Named moves, each a turn or a mirror, and the order they were made in; the first pair answered:
move B:
[  4  10   1  -6  -3   1   6  -4   4   5 -13   0  -2] -> [  1   2   0  -8   0  -4  -7 -12  -4   5  -2   3   2]
[-11 -11 -10  20  13  -2 -13  -9 -16   6  38  11   7] -> [  8  11 -13  22   7  21  30  19   8  -3   8 -14  -6]
[  3  -6  -2  -6  -7  10  22  15   3  -7  -8  -7 -11] -> [-14 -23   1  -9  -4  -5  -6  -5 -14  -2  10   9  -2]
[ 2  5 -3 -4 -2 11 16  9  5 -2 -6 -5 -9] -> [-14  -9   1  -6  -1  -5 -10 -11 -13   6  12  10   1]
move W:
[ 14  12   5  -2 -10  15  29  15  12 -31 -11 -27  -6] -> [ 10  13   3 -11 -10  -9  16  -3  13 -32 -16 -32   4]
[  2   0   6   3   8   1   6 -31  12 -12  10  -7   9] -> [  9   0   3   9   8  17  20 -14  16 -13  15  -2   1]
[  1   3 -21  22   6 -10  -3 -13   4  21   5   8   2] -> [  1   5 -18  22   7  -7  -2  -5   4  19   5  10  -2]
[ -3 -11   8   0  -7  -1  -5  -1  -7 -14   6  -9  -3] -> [  0 -10   6   3  -3   3  -1   1 -10 -10   6  -7  -4]
move U:
[-10  -4   4 -15  -1  14   6   9  -6   5  -7   2   2] -> [ -9   6   7 -20   2   1  -3   2  -5  10 -10  -4   7]
[ -9 -10  -3  -1   0   2  -8  -1 -10  14  14  24   5] -> [-10 -13  -1  -7  -1   4  -7   2 -16  17   9  27  -1]
[ -2  -1   5  -1  -2 -17 -16 -17  -1   0   2   3   8] -> [  1  -5  -3  13  -3  -8 -15 -11  -7  -8  19   0   7]
[ 10   4 -10  20   3   2 -16   7   5  16  23  -9  -9] -> [  6  -4  -7  14  -1  12   2  20   0  13  17   0 -14]

Between the rows of a pair lie 2 to 3 moves.
[ 12  12  -5  27   1   6   6  12  12 -18   3 -25  -1] -> [  2  -7  -7  33   4   1 -11   1  -8  -9  31  -2   3] | B then W
[ 16  21   0  -8   6  -5   4  -4  25  -1 -29 -14  -1] -> [14  9 -9 26 10 16  2 20 13  5 20  3 -6] | U then B then W
[-10  -1   3 -25  -2  -7  -2   8  -1  16 -21  10  -6] -> [ -8  -6 -11   0   1   2  -7  14  -5  24  10  21  -4] | U then W then B
[ 1 16 -7 13 -3 16 18 30 17  7  6 12 -3] -> [  2  31  -4  10   3 -11  -3   1  27  15  -9   3  11] | U then U then U
[ -9  -5  15 -13 -11 -23  -9 -24 -11  -7  -4 -20  16] -> [ -7 -18   8   4 -11  13   5  12 -24   4  31  11   6] | W then B
[ 0 -3 -7 21 -5 -3 -6  2 -6  2 21  0  3] -> [ -9  -6  -1   9  -2  -1  -6   0 -16   4  18   8   2] | B then U then B
[  6   8  -1 -12  -9 -19 -14 -22   3   0 -21  -6   2] -> [  9  12   2 -18  -8 -10  -1  -6   8   9 -29   5   1] | W then U then W
